Each row has a name. Each question is about the rows just above it.

[-72 -64  -7  28 -27  24 -40   6 -25 -59  54 -12 -61  20  51   3 -67  -2]  mipat
[-41 -25  30 -23  45 -15 -50 -24  34 -10 -10 -32 -43 -38 -17  41 -61 -49]  Bedo
[ -6  34  -2 -93  -3 -67  26 -16  10 -49 -15  47  19  -7  22 -31  29  16]  Sud
[ 20  25 102 -34  39 -37  13 -22  20 -51  -5 -10  28  17 -52  30  37 -18]  fonof
[-44 -57  39  14  25  16 -54   3  13 -40 -31 -55 -56 -11 -13  49 -72 -60]  tos
[-21 -15  21 -35  58 -29 -17 -22  69  74 -65 -29 -13 -20 -52  23 -53 -32]  bomun
[-12  15   1 -89  30 -52  -5 -25  47   0 -58  -3   6 -18  -6 -25   7   4]  vogun
Whose row is [ -6  34  -2 -93  -3 -67  26 -16  10 -49 -15  47  19  -7  22 -31  29  16]? : Sud
Shared by bomun and vogun: : [-52]
The one value in bomun and Sud: : [-15]
Where do [-41 -25  30 -23  45 -15 -50 -24  34 -10 -10 -32 -43 -38 -17  41 -61 -49] appear? : Bedo
The one value in bomun and tos: : [-13]

[-14  -7  28  -3] = kinot
[ 50   0 -51 -18] = Reval
[ 27  49 -15  84] = gulaf
[-15  57  56 -57] = Nok
[-94  27 -26  16] = boboz
[-65  52 -61  28] = Rulas
[-20 -14  50  24] = rut
[-95 -25  51 -38] = fab
[ 92 -19  -7 -29] = puf
[-65 -17 -61  45] = kab
[-101   22  -24   15] = Tet
[-39 -17  50  31] = bilit
Whose row is [-95 -25  51 -38]? : fab
The one value in rut and kinot: : [-14]
The one value in bilit and rut: : [50]
Shared by Nok and gulaf: : [-15]
The one value in bilit and kab: : [-17]

[  41   48  -47   22   38 -108   41   45   79    3   -4   29  -48  -56
    0   25  -30   56   10    9    0  -33    7   -4   45    5   11  -11
   20    5   22   31  -18  -30  -30   52   81  -57   41   11   12  -35
  -64  -29  -22    5   33   47   55    8   56   29  -19  -18    3   19
   67   67  -29   -8    0   14   62  -23] -> Zep
[  8   2   5   6  -5 -62  43  29  63  16  -7 -50 -16 -16  17  43 -32  -7
 -33  -4 -18  55  14  -8  -9   5   6 -49  44   7   9 -45 -61 -24 -11  -8
  11 -42  36  -6   3 -22 -48 -28 114   2 -44 -23  55  -1  51  21   8  -7
 -10  14  67  40  54 -51   5  54  62   6] -> Ronub
[-30  -9   4   6 -36  -5  18   0  61   3  -9  13 -34 -30  61  20 -66  20
 -33   0   0 -16  14  -4  21  -3  -1 -30  39  -3   9  22 -18 -30 -59  10
  30   1  13  -6  25 -22 -42 -28 114   5 -48 -16  65   8  40  12 -29 -18
 -10   9  73  27  35 -25  26  35  62   1] -> Pitep
[-30  -9   4   6 -36  -5  18   0  61   3  -9  13 -34 -30  61  20 -66  20
 -33   0   0 -16  14  -4  21  -3  -1 -30  39  -3   9  22 -18 -30 -59  10
  30   1  13  -6  25 -22 -42 -28 114   5 -44  56  55  -2  54  24  13  -8
 -10  16  67  46  56 -52   5  56  62   3] -> Vavo
[-76 -18  49   7  -5  20 -13 -58   1   4 -17 -12  -4 -14  17 -20  16  22
 -56   0 -25 -21  14  12  45  20   9 -17  49  32 -65 -56 -18 -38 -30  22
  27  59   3 -69  81  32 -20  35 114 -17 -44 -49 -47 -13   9   1 -19  -2
   7   2  26 -39  43   6   3  43  62  -6] -> kegu
[  8   2   5   6  -5 -62  43  29  63  16  -7  13 -16 -16  17  43 -32  36
 -33  -4 -18 -39  14  -8  -9   5   6 -49  44   7   9 -45 -61 -24 -11  -8
  11  -8  36  -6   3 -22 -48 -28 114   5 -44 -17  55  -1  51  21   8  -7
 -10  14  67  40  54 -51   5  54  62   6] -> Bulok
[-53 -14   4   6 -49 -21  -4 -20  52   1 -11  13 -38 -30  80 -23 -71  14
 -39   0   4  -5  14   2  45  -2  -5 -17  39  -9   6 -73  -1 -30 -80  22
  34  25  -5  -8  44 -17 -49 -22 114   5 -45 -15  63 -13  27   2 -49 -18
 -10   3  75   9  28 -19  31  28  62  -6] -> pom
Where do [-30  -9   4   6 -36  -5  18   0  61   3  -9  13 -34 -30  61  20 -66  20
 -33   0   0 -16  14  -4  21  -3  -1 -30  39  -3   9  22 -18 -30 -59  10
  30   1  13  -6  25 -22 -42 -28 114   5 -44  56  55  -2  54  24  13  -8
 -10  16  67  46  56 -52   5  56  62   3] appear? : Vavo
The row with [  41   48  -47   22   38 -108   41   45   79    3   -4   29  -48  -56
    0   25  -30   56   10    9    0  -33    7   -4   45    5   11  -11
   20    5   22   31  -18  -30  -30   52   81  -57   41   11   12  -35
  -64  -29  -22    5   33   47   55    8   56   29  -19  -18    3   19
   67   67  -29   -8    0   14   62  -23] is : Zep
The row with [-53 -14   4   6 -49 -21  -4 -20  52   1 -11  13 -38 -30  80 -23 -71  14
 -39   0   4  -5  14   2  45  -2  -5 -17  39  -9   6 -73  -1 -30 -80  22
  34  25  -5  -8  44 -17 -49 -22 114   5 -45 -15  63 -13  27   2 -49 -18
 -10   3  75   9  28 -19  31  28  62  -6] is : pom
Whose row is [-76 -18  49   7  -5  20 -13 -58   1   4 -17 -12  -4 -14  17 -20  16  22
 -56   0 -25 -21  14  12  45  20   9 -17  49  32 -65 -56 -18 -38 -30  22
  27  59   3 -69  81  32 -20  35 114 -17 -44 -49 -47 -13   9   1 -19  -2
   7   2  26 -39  43   6   3  43  62  -6]? : kegu

[  78   81   17  102  -60   16   -3  -30   31  -77   49    0   24   72
   63   64  -60   16   16   26  -76   -6  -73  -13  -40   60   -8 -101
  -93  -77  -60   13   53   36    0  103   19   80  -91]  pip
[  19  -14   -1  -69  -41   79  -78  -36  -33    2   -1   93  -40  -82
   24  -45  -38  -26   40   99   30  -59    1   18  103   62   17  -69
   86 -104   43    2   29   66   61   75    7   17  -47]  Kenar
[ -10  -31  -62  -91  -70   73   26   35   81   17  -20   64  -78  -79
   31  -47   24   84   70 -101 -101   87   63   86  -96   21   30   37
  -28  -76  -71   20   54   94  -11  -69   74  -97    9]  Tunot
Whose row is [  78   81   17  102  -60   16   -3  -30   31  -77   49    0   24   72
   63   64  -60   16   16   26  -76   -6  -73  -13  -40   60   -8 -101
  -93  -77  -60   13   53   36    0  103   19   80  -91]? : pip
Whose row is [ -10  -31  -62  -91  -70   73   26   35   81   17  -20   64  -78  -79
   31  -47   24   84   70 -101 -101   87   63   86  -96   21   30   37
  -28  -76  -71   20   54   94  -11  -69   74  -97    9]? : Tunot
Whose row is [  19  -14   -1  -69  -41   79  -78  -36  -33    2   -1   93  -40  -82
   24  -45  -38  -26   40   99   30  -59    1   18  103   62   17  -69
   86 -104   43    2   29   66   61   75    7   17  -47]? : Kenar

[-86 -43  34 -23 -20] : zis
[-41 -19 -54 -82 -43] : Bovim
[ 58  35 -81 -42 -28] : bage
[35 -1 15  8 35] : gami
[-86 -43 -81 -23 -82] : Bame
Shared by zis and Bovim: : [-43]
Shared by Bame and bage: : [-81]
Shared by Bovim and zis: : [-43]
Which value is in both gami and bage? : [35]
Where do [-41 -19 -54 -82 -43] appear? : Bovim

[-18  -7 -28 -43]  Pevu
[-5 -2 10 -6]  rotez
[ -6 -12 -13 -82]  voviv
[ -6  10 -13 -65]  guv
[ -6  -6 -13 -14]  boro
Whose row is [ -6  10 -13 -65]? : guv
Which value is in both voviv and rotez? : [-6]
Which value is in both rotez and boro? : [-6]
Which value is in both boro and rotez? : [-6]
Whose row is [-18  -7 -28 -43]? : Pevu

[-39  23 -37 -41 -21   8  15 -19   1  35  65  32  42  27  43  38  -1  -3] : ran
[ 62  -1  41 -33  77   2  22 -25  63  24 -20  86  34 -24  16   9  -7   8] : gisi
[ -6  36  64 -72  -9 -40 -18 -10  -1 -55  21 102  87  84 -42   8   8   5] : Tes
[-28  41 -16   7 -52   9  32  62   9 -14  84 110 -16  21  86 -80  35  28] : fesuk
[ -6  -9  87  -7 -30  -9  13 -35  -9  36   5   5  50 -34  41  47  15   2] : Gebiv
[ 68  57  -4 -37 -26  26  27 -16  58  36 -53  19   7 102  56   3 -25  10] : Dusif
Shared by Dusif and Gebiv: : [36]
The one value in Gebiv and fesuk: : [41]
Shared by ran and Gebiv: : [15]
[ -6  36  64 -72  -9 -40 -18 -10  -1 -55  21 102  87  84 -42   8   8   5] is in which row? : Tes
Which value is in both gisi and Dusif? : [-25]
Shared by Gebiv and ran: : [15]

[-38 -33 -39 -31 -65  63  40  41  48  40  62 -35  42 -46 -45  65  43 -45
 -58 -45  45 -36  49] = zepo
[-44 -33 -39 -31 -65  63  40  41  48  40  62 -35  42 -46 -45  65 -50 -37
  12  57 -52  45 -18] = lok
[-60  42  49  40 -80 -33 -37 -34 -42 -38  71  45 -38 -61  55  75 -38  55
 -73  55 -40  -2 -65] = Kape
[-60  42  49  40 -80  72 -37 -37 -42 -38  71  45 -38 -61  55  75 -38  55
 -73  55 -40  -2 -65] = Mul
Whose row is [-44 -33 -39 -31 -65  63  40  41  48  40  62 -35  42 -46 -45  65 -50 -37
  12  57 -52  45 -18]? : lok
[-38 -33 -39 -31 -65  63  40  41  48  40  62 -35  42 -46 -45  65  43 -45
 -58 -45  45 -36  49] is in which row? : zepo

[-29  82 -29  62] = Ket
[ 29 -93  29 -66] = kune
[  5 -15   5 -10] = buf
[16  4 16  4] = Goz
[ 32 -87   4 -60] = luba
[-15  29 -15  18] = Gisib
[-15 -16  16  59] = Vuvo
[-11  16   5   5] = lene
The one value in buf and lene: : [5]
The one value in Goz and lene: : [16]
The one value in lene and Vuvo: : [16]
Which value is in both buf and Vuvo? : [-15]

[-19 -15  53  66  -3   8  32 -37 -13  25 -32 -64  39  15 -17  -4 -14 -18
 -37 -22  29 -36 -28  42  -9  60  -6  -8 -42] -> mogos
[ 47  41  86  54 -72  -4  39 -36 -35  64 -18 -50  -1  -2 -54  -9  14  16
 -40  37  42 -11   7  58  41  49  23  24 -42] -> Bomo
[  -9  -39  -28  -26   49    6   17  -23   66   12  -36    2   11   -6
  -57  -22   58    9   -1  -27  -45    7 -101  -44  -24  -40   -4   38
   -9] -> Mita
[-10  20  -6 -68 -39  13 -35  14 -35  -2  -6  54  52 -31   9  -2  64  18
  10  18 -14 -64 -41 -42  30 -12  -3  -1  -6] -> dovu
Whose row is [-10  20  -6 -68 -39  13 -35  14 -35  -2  -6  54  52 -31   9  -2  64  18
  10  18 -14 -64 -41 -42  30 -12  -3  -1  -6]? : dovu
Whose row is [-19 -15  53  66  -3   8  32 -37 -13  25 -32 -64  39  15 -17  -4 -14 -18
 -37 -22  29 -36 -28  42  -9  60  -6  -8 -42]? : mogos
Whose row is [ 47  41  86  54 -72  -4  39 -36 -35  64 -18 -50  -1  -2 -54  -9  14  16
 -40  37  42 -11   7  58  41  49  23  24 -42]? : Bomo

[  11  -18  -46   27 -102   20   13    9    7  -33  -44   14   41   -7
   26    6]  pozu
[-19  11 -13 -15  26   0  21 -37  23  -6 -24  27 -46   1  13  50]  tid
[-12 -14  14 -21  11 -17   4  21 -11   9  -8 -19  10  -2 -13  12]  beb
[-19  11 -13 -15  26   0  21 -37  23  -6 -24  27 -46   1  13  50] is in which row? : tid

[ 16  -9  -6 -77 -20 -60 -29 -34] : Tesiv
[-36 -17 -20  50  17  28   6 -30] : vukar
[ -8 -32 -60  34 -18 -31  17  59] : lile
[ 17  -9  -7 -83 -47  -7 -31 -37] : vefe
Shared by vukar and Tesiv: : [-20]
The one value in Tesiv and lile: : [-60]
The one value in vefe and Tesiv: : [-9]

